Each path below is one point turned by a fixed rotation once a step. After each direction that follows a path, write how fast that rotation turns it, in degrees each step (0 if it stays still).
Each turn is a multiple of 5 degrees from 10 to 175, or 0.
Each row of a path follows its step; steps can be skipped.

step 0: [-18   1   0  11  37  -6   2   8  14  20 -18   0  -8  -8  45  -8   4 -19
   4 -21  -4  33  -3 -29  -8  22  -7 -33   4 -20   8 -23  10  -7  -3   6
   6  -6  -2 -23  -8  -8   0  -1  -3   8   0   5 -21   9 -30  -5  -3 -20]
step 2: [-11   4   4   7 -11   8   2  -9  15  -1  14  13  12   9  -7  17 -31 -20
   6  -1  -4   1   0   5   2   2 -34 -27 -17  12  16  28  -1   9 -10 -29
  17  29 -29  21  -7  14  20  -6   1  11  -5  36  -1 -12 -32  19   7   5]
step 3: [ -4 -36   4  -7  18  -9  12 -22  -4  26  20  -3  13  -7  45   5 -19 -13
 -14  28 -17  -8  -5 -14 -14  -9 -20  -3  10   2  -3   2 -16  -1  27  -8
   8   4  -2  17  20 -22   9  -5 -20  -1 -23 -14  -5  -6 -31  -3 -14   9]
step 4: [ -2  19   7   0   5   0   1 -30   9  10  -6   5   1 -50  -1  -8   1   7
 -14   2  25 -12  -5 -16  -5  -8 -16 -18  15 -10  -2 -26 -37   9 -13   3
  -2   9  -8  19 -17   0 -22 -21 -30  30  -3 -11 -20  20   1   2 -18   4]
step 5: [ -7   5   1 -22  19  39  14 -21  31  -6 -15   9 -17 -10   4 -14   4   7
  44   5   9   4  24  -8  -1   9 -16 -17  -7 -27  32  -2 -10  -1  16 -12
  13  13 -11   3  -4  -7  -5   9  -5 -15  12  28 -20  -6  10 -17  -4  16]
step 6: [  1  -7  13   5  -2  -2  28  17  14  -1   1   6 -16  10   9  20   6 -25
  28  34  -6  16   0   7 -14  -5  -8 -10   1 -23 -12 -20  -1  34 -14 -13
  -4   2 -10  -6  14 -28  -7  -4 -12  25 -34  17  12 -21   0 -11  23  25]
step 7: [-13  30  11 -23  -7 -19  -4   6 -12  28 -18  22  -3   9   9  10 -31   3
  11 -14   9  12   1  16 -10   7 -16 -32 -19 -17 -15 -12   9   6 -12   8
  29  -3   2  14  31  -4   1 -16 -14  17 -23  -7  -8  13 -27  -4 -21  -5]
step 8: [-15  -7   8 -22  33   1 -14  -5  21  35  14 -13 -17   9 -12 -25 -22   3
  16  -2   2   0  11 -10   1  27  25  -1  -6   8  18  -7 -19 -12  -8   4
   1  -3 -32  21   6  -9  -7   1 -23  16   2 -21   1 -30 -22  18 -16   9]
step 9: [ 10  12  -3  -1   2  10  16  -3  27  15  17 -11 -13   0  20  -4 -12 -27
  10  -4   5  18  -5 -22  21  11 -15  13  -7   8  10 -11  17  44  -5 -36
 -31  11   4  18 -19  13   2 -31 -26   9   9   8  -9  -3  -5  10 -17   2]
step 10: [ 18   0 -17 -18 -16  10   3 -14  23  19  -2   3  -2  -8   7  10 -28  -6
  16   8 -38   4 -12 -20  15  -3 -28  -7 -24  -8  -8  19 -13  13  21  -9
   2  -6 -28 -15   7 -22 -29  -2   2  -1 -18   0   2  37  -3 -23 -16   0]
step 11: [ 19   3  -2  -1   2  -4 -16  -8  17   1   6  26  -8  -7  15   0   6  -3
   6 -26  10  -2 -19 -23  -2   0  -4 -19  17 -10   2 -13  -9 -25   0   6
   7  22 -37 -28  -5 -41  12 -12 -11  40 -31  15  -5 -13 -15  10   3  -3]
[ 1  0  1 -4 -5 -2 -4  1  5 -5  2 -6  6 -4  0  6 -2  4  6 -2 -5  2  0  2
 11 -5  2 -7  9 -3 -3  4  6  7 -1  0  3  6 -4  1  4  0  7  0  8  0 -8  0
  6 -4  2 -8  1  1]	85
[ -3   4   0  11   1  -2   5  -4   3  -5  -2  -2   1   0   4   4   1 -10
   2   2  -1   8   7  -5   0  -3  -1   5   7   2   0   4   4   5   3   5
  -1 -14   0  -2   6   0   5  -3  -3  -4  -1  -2   0   0  -4   6  -3   8]	115
[-2  3 -6 -6 -6 -3  9 -3 -1  4  3 -2 -4  4  1  5 -3 -3 -7  1  2 -5  6 -4
  1 -5  2  1  7  0 -5 -8  4  6 -6  5 -1  4 10  4 -3 -1 -4 -2 -1  3  1  4
 10  9  3  0 -1  0]	130
[ -1   0   7  -2  -5   6  -7  -3  -1   3   4  -8  -2  -7   2  -1  -1   0
   2   5   3   1  -6  -4  -1  -2   2   8   4  -4   3   7   0   2  -1   3
  -4   3   7   8  -7  -1  -7  -5   5  -5   4  -8  -2   0 -12   0  -5   1]	70
[ 3 -1 -4  4  2  0 -6  0  6 -4 -1 -1  1 -1 -1 -1 -4  2  5  1  6  3  0  2
 -2  3 -3 -4  3  6  3 -1  7 -3  3  3  0  4  2  5 -3  2 -8  1 -2  4 14  5
  7 -9  9  2 -7 10]	100

step 0: [ -7 -18 -14   7  10  24 -16 -31  27 -22  -5  35   9 -37   0  13  -7 -10
  -6  14 -18  14   1  -5  27 -21  17  24  -2 -14 -22  -2  11  11 -16 -15
  21  18  20  36  -9  12  10  15   2 -12  12  15   4  15  10   7   4  -4]
step 1: [ -2 -11   8  15   5  18  12 -18 -29 -26  -7 -14  23 -26  -6  12 -14  -8
  26   5  10   2   3 -42  15  -1 -45   9   5  -7  15  17 -18   1  11 -26
 -10  -2   0  12  -9  -1 -27  -1   6 -26   8   9  -3  25   9  -6 -32  -1]
step 2: [  7 -10 -11   7  11  12  30  32 -30 -12 -23  -7 -10  17  -9 -35  13  40
 -21 -12  -5   1 -13 -14 -18  -6 -24   9  10  -6   5  -4 -32   0 -15   5
 -11  -3 -20   1 -24   9 -15 -27   4 -14   2 -32   7   8  -4 -20  -4   6]
step 3: [-16  -4  -5   7  23  -4  30  -3  17   8 -15   1  -9  20 -12 -15  14  -7
 -28 -22   9   2  23  -3 -12 -43  11  13  -7  -6 -23 -41  16   0 -18  14
  33  13   9   7 -19   2  20 -11 -14  -4  -3   7   9   4  27 -14  25   0]
step 4: [  4  11  13 -16  24  11  -4  -9   3 -20   8  -4 -15  -2  -7  12  21 -48
  12  -7  31  11  17 -15  24  -7   4  19 -21  -1   4  -3   8  -2   6 -10
  15  -1  -7  -4 -28 -20  10  42  -2   8  38  25 -19   7  18 -12 -13   0]
step 5: [ -6 -13  -6  -3 -12  15 -10   8 -19 -39   6   8 -42 -11  -6   1  23   2
 -16   8 -10  14  14 -16  -1  43 -24  27  -1 -13  16  -4 -12  13  29 -36
  -8 -21  -7 -14   2 -23 -11   6   3  13  15 -28   6   3 -10   2  -4   0]
step 7: [ 11  11  14 -26   5 -11  11   8  16  16  10 -14 -18  15  13   6 -13  -8
  11 -21  -8 -21   5  15 -23 -25  11  16  -9  25  12 -15  -3 -19 -30  30
 -31   3  10  -8 -20  -8  37   0  -4  34  23  16  -4  14  15  -6 -16   4]
step 8: [-13  23   5 -24 -16  -1 -37 -20   7 -17  23  26 -35   7  11  12 -30   1
  -9 -28   3  15   2   4  -6  -2  34  20 -24  18  22 -25  15   4  13 -30
  -8  11 -19 -12   3 -11  -1   4  20   2  -2   1 -20  -2   3  -8   1  -8]
step 9: [-20  -5   2   5 -39   0 -34   5 -25   2   6  -3 -14 -18  -4   8  21  -1
   5   8  -1 -24 -23 -16  15  -8  14  17  -7  -9  16   9   5   4  11 -19
  31  -2 -10  -3  38  -6  22  13   5 -23 -24 -13   0  12 -22  32 -21 -15]
step 10: [  0   1   6   7 -18   7  13 -18 -17  32   2 -23 -11  -5 -10  -6   7  26
  21  40 -26 -21  -8   7 -13   1 -11   9   8  -3  26   8  23  10 -18  27
 -23 -15  14  18  11  14   5  -9 -23  15   7  -2  10  35 -18   3 -24 -20]
step 11: [  1  25 -13   2   6  21   3  -1  17  -3  -9 -29  -1   9  11  -2 -28  49
  11   3  -8  14   7  36 -17 -17   9  -8  -6  41   2 -21  24   6   5  -3
 -20  32  12   6   0  20  -5  -9  -9 -12   5   3 -26  -3  -2 -26 -13   3]
[ 7 -1 -3  7  7 -8 -2 -4  4  7 -1 -2 -1  4  0 -3  0 -3  0 10 -2 -8 -3  1
  0  4 -5  7 -4  8  0 -3  8  2 -4 -5  0  1 -4  7 -5  0  3  2  8  0 -4 -5
  1  0  6  1  2  8]	100
[ -5   2  -6  -8   2  -1  -3  -3   3  -5   1  -2   2  -1  -3  -6  -3   1
   3   4  -3   5  -3   0  -2  -1   4  -3  -7   4 -13  -2   8  -7   0   0
  -3  -6   3  -7 -10   5   3   1  -4   0   1   2   3   0  10   6  -6  -3]	95
[ 0 -8  4  2  9  1  4  9 -3 -6 -2  3 -4  1 -9 -1 -5 -6 -7  1 -7  2  5 -6
  0 -5 -4 -5 -2 -3  1 -4  4 -3 -8 -2 -3  0 -3  1  5 -5 -2  3  8 -3  6  4
  4 -4  2  0 -4 -3]	20
[ -5  -6  -8   5   2  -3   3   2  -1   5   6  -3  -5  -2   1   2 -11  -3
   0  -4   7  -5   4  -2   3   1   2  -9   4  -9  -2   1   2  -2  -1   1
   4   1   6   4  -2   0  10   5  -2  -2  -2  -3  -1  11   0   6  -1   3]	120
[-10  -6   0   3   3  -5  -7  -5   7   3  -2   3   0  -7 -10  -3  -7   3
  -5  -3   3   0   0   0 -10  -2  -6   2   2   1   5  -4   5   5   6  -4
  -1  -3   8   0  -5   1  -4  -1  -2   3  -1   4  -1  -3  -7  -2   8  -3]	140

step 0: [ -4  -6  17  27  -8 -24  29 -35  -9  15   8  18  10  18   4  32  -3  -9
  20  19  -7   5  -5  22  -5   0  29   2   7  -5 -13   6 -16  20  24  14
  -1  -7 -13 -23  -3  -3 -29   2   8  -2  -1  -4  -1  12  19  -9   2 -28]
step 1: [  0   3 -16  39 -24  -8  18 -30  19 -17   8  11   5  38 -16  28   1   6
 -16  13 -17   8  12 -10  17   7  -7 -24  -6   4  -3  16  16  -3  15   5
  -6   8  -9 -10   0   3   9  39   7   0   4 -25 -17   6  -7   3 -18   2]
step 3: [-11  -3   3  13 -36   5  33  -9  12   6  11  12   6 -15  -7  16 -18  -4
 -40   1  -1   6 -13  -8   7  -5  27   0  11 -11 -29  21  -1 -11   5 -18
  13   5 -14  -4  30  -3 -14   9  -7  -1  -2 -45   5  -6 -16  -6 -13  -4]
step 4: [-15  -9  10  19  15  -7   8 -26 -15   6   5  17  13  14   3  25 -12   4
  20  34 -11 -15 -17  18  13 -22  21  10 -23  11  -9  -3   0  19  23 -21
  13 -10 -22 -16  10  -9 -13   7   3 -17 -17 -20  -8 -12 -30 -10  -6 -12]
step 5: [  4  -4  23  29 -23   2   3 -14  12 -10  15  17  13  37 -25  25   6  19
 -12   0 -16  -4  -9 -16   7 -11  10  10   8   0   0  15  -8   6   1 -23
  18   6  -8 -21  -7  14 -12  14  -3 -21  30 -17 -25 -11  17   9 -24   7]
step 6: [ 14  -2 -16  24  -4  14 -22 -13  24   2   9  19  -1  13 -15  19   7 -14
  17   3 -18 -17 -13  -2   6  13  28  -7  -4  -6 -32 -10  23  29  16  -7
   8   3 -37 -11  16  -7  10   7 -16   3  10  -8  16 -29 -14  10  -5  15]
step 7: [  1  -6  -7  35  -5 -28   8 -12  23  17  -3  12   1 -19  -2  16   6 -13
 -21   6  -7  -4 -16   8 -18   9  25  19  23  21 -20   4 -12 -12   3 -22
  17   3  -4  10  14  -1 -22  -1  10 -10  19 -30  -1 -35   7 -10 -18  14]
step 8: [  2  -7  -8  25   0  -1  13 -55  19   1 -34  -3  10   9  10  13 -21  -7
  21  34 -12  -4 -34   7  17  -9  15  10 -14 -18 -20   4   4   2  23 -13
  16   4   1 -11  21   3  -9  -5 -11   3   4 -11   0   4   5   7  -2  -3]
step 9: [  4  -2   8  52 -10  -4 -10  -4  13 -16  -6  10  19  17  12  38  10  -1
   2  20  -8 -15 -23   4   8 -13   4 -10   6  18  32  18   8 -11   1  -5
 -17   3 -24   1   8   9 -22   9  13 -19  17 -10  -4 -14  15  17 -21  -2]
step 10: [  6  -7 -10  16  -7   7 -12 -14  25  -7   1   4  -7  17 -21  22  -7 -12
  10  10 -17   2 -22 -27   6  29  18 -14  15 -23 -15 -37  -4 -12   6 -24
 -27  -5 -22 -18  19 -19 -16  -2 -16  -5   5 -19  -1  -9  10  19  -8  -7]
step 11: [ -3  -9   2  11  -8   6   8  -6  30  -2 -14   1   7  -8  -2  32  -9 -13
 -11  13 -19  13  14  26 -27 -12  16  -4  11  17   0   8 -10   2  -1 -23
  -7   6 -30  -4  41 -12 -17  11   7  17  -9 -24  14 -40  11  -7  -7  -3]
[ -6  -1   0  -1  -8   3  -1  -2  -7   0  -6  -5   8  -7  16   0   1   4
   3   2   4   5 -10   3   3   1  -1   6   2  -1  -2   3  -6   0   1   1
   0  -3   1  -3   0   8   1  -3   0  -5   1  -1  -2   0 -10   3  -2  -4]	80
[ -1  -4   4   5   1   6   6   6  -2   4  -3   5  -3   5   0   5  -9   0
  -2  -1   0  -5  -6   1   0  -3  -2  -3  -1  -2   2   7   5   0   6   2
   0  -6   6   1  -2  -3  -3 -14   5  -9  -7   1  -7   2   2   5   6   3]	80
[10 -2 -5  4 -4  3  0  2 -5  1 -1  3  0 -5  1  5  6 -3  7 -1 -4 -6  0 11
 -5 -6 -7 -1 -5  6  4 -5 -3  5 -8 -5  1 -1 -7  3 -3  3 -2  0  8 -3 -5 -2
  5  0 -2 -5  4 -1]	155

step 0: [-10  -7  -4 -22   8 -42  -5  -2  -4  -4  23   1  -6  12  -3 -13   5   4
  27 -13  15   5  18  -5  11  -5 -11 -26 -25   8  15 -28  -7   9   7  40
  26  -7   4  11   3   0  -7   3  12  -3   6  10  35  19  -4  11 -25 -21]
step 1: [ 23  16   0  11 -16  20  30   3 -22   5  -3  -3  -3   7  16   1   5  22
  17 -18  34   7  18  -7  21 -17  -9  -2  -1   2  -1 -11 -18  10 -20  34
  -1  -1  -1  30  12   2   1  -4  19  -7 -15   7  20  -9  -4 -17  36  27]
step 3: [ 36   1   5  -7 -10 -13  16   0  -8  26  17  -8  -5 -11  -9  -4   8  -5
   7  -6   7   4  26   6   4 -26  11 -19   7  19  12 -23  20  20  -3  28
   0   8  -3   2 -11 -21   3   1  29  12 -13 -16  12  19  29  41   1 -17]
step 4: [ 14   1 -21   5   4 -11  33 -19 -14  20  -3  -4   1  26  -4   3  24   7
   2  15   4  -6  14  -6   1 -26  -4  13 -26  -1 -26 -12  -5   4   7  35
  -3   7   1 -14   5   1 -23  16  12  -1 -22  19  -3 -19 -34  -6  34 -17]
step 5: [  6 -12  -6 -10 -42   8 -20  28 -18   6  14  10 -13   7  -7  34  21 -21
  14   3 -11  18  15   6 -24  -3 -31 -16 -33 -13   8 -12  -2  26  11  18
  27 -10  -4   0   3  -1   8  12  11  -6 -14   3  16  -6  10  -1   6  -7]
step 6: [ 10 -18  13  -4  -6   1  27  -9  14  23  28   0   5  -3  -8   6  -7   4
  -7  -3   6  23  10  12  29  -2 -20 -25 -18  -1   7  -5 -10 -10 -10  16
  -9  24 -11   8   2 -39 -25  11 -13  12 -21   5  29  15   8  13  34   0]
step 7: [  3  -3   5   2 -14   0  38  -7 -18 -20  17 -17  -7   5  -8  -6  30  -8
 -12 -23  -8  12   5  18 -17 -17 -13  11 -13   7  -6  -5 -19  10  -2   8
  29   1   6  -4 -14  12 -37  -6  22  13  17   0  28 -31 -21  15  12  -7]
step 8: [ 12 -17  29  -1 -26  -4  12  -5  -2   7  17  20   8  10 -32   2  10   8
  -8  -4   8   3  15   8  -4   0  -1   2 -20  -3  30 -30  -2 -20  -8  29
  16 -11 -17   0 -17  13  18  23  25 -28 -22 -13  13   3  14 -21   0 -19]
step 9: [ 27  10  11 -23 -11   3   8  -5 -32   5   7   9  17  -1   2  20   5  14
   1  27  18  39   2  26  26 -15  -3  12  -6 -12 -17 -21   1  -7   7  10
   5  16  -9  32  -9 -16 -18   9  -5  17  -7 -18  10  -9 -30  13   6  -3]
step 10: [ 13   2  -5 -28 -24  11  15 -14   3   4 -10 -16 -30  -4 -39  15  26  12
  -2 -23   7   3   7  -6 -12  -5  -3  -5  -4 -17  10 -10 -17  16 -11  14
  22 -23  -5 -12 -20 -16   3  23 -19   0  23  -4   0 -13 -17  24  19 -23]
step 11: [ 17 -20   4   8  16   6  20 -12  -4   4  -8  27  -4  20   5 -11  10   3
  10  33  -4  17  24  -1  -6   2 -10 -23 -10   3  -2 -11   7 -10  -7  16
  34 -11  -6  -1 -32 -17   8  20  18   6   2 -13  45  32  -4   0   9 -11]
[  1   3   0  -2   4  -4  -1   5   3   3  -1   0  -6 -11  -2   2   0   4
   0  -1  -9   2   2  -3  -9   2  -2  -9   1   1  11  -3  -4  -1   4   4
   7   3   1   4   1  -2   1  -8   1 -12   3  -1  -5  -4  -1  -1  -4  -8]	140
[  3   5   1   3  -4  -5   0   3  -3  -5  -5   8   0  10   7  -5  -1   3
   0   4  12  -4  -5  -2  -7   4  -3  -1  -4  -1   1  -1   3  -2   5   2
   8   4  -3   0  -1   3   1   0   3  -8 -10   3  -2  -6   2  -8   2   4]	100
[ -4  -5   0  -1   1   0   2  11   1   1  -5   6 -11  -1  -3   8  -4   3
  -5  -3   7   4  -2   8   2  -2  -1   0   1   6  -9  -3  -1   5  -1  -5
  -5  11  -1   4  -4  -1   7   1  -6   0   0   4   1  -4   4  -3  -2  -6]	100
[ 9 -5  5  5 -3  1 -6  1  5 -3  0 -1 -6 -3  3 -4  0  3 -9 -3 -6  0 -2 -2
 -1  3 10  2 -2  5  2  3  3 -3 -8  2 -3  3  4  1 -2  1 -5 -4  4  0 -1  1
 15 -7  2 -2  0  6]	70
[ 1 -4  4 -4  1 -7 -3  5 -2  2  5  3  5 -4  4 -1 -2 -8 -2  7  3  2 -4 -1
  2  8  5 -8 -4 -8  1 -8  4  3  4 -4 -7 -3  1  3 -6  0 -2  1  3 -1  1 -3
  6 11  8 -4 -2 -6]	125
[ 2 -4  8  6  8 -1  4  4 -3  4  4  2 -6  9  1  2 -2  0  2 -9  2  2  2 -3
  3 10 -3 -1 -6  0  2 13 -8  2  1 -6  0 -5  2  6 -4  1  1 -5  3  1 -2 -5
 -3  2 -2  6  3  0]	70
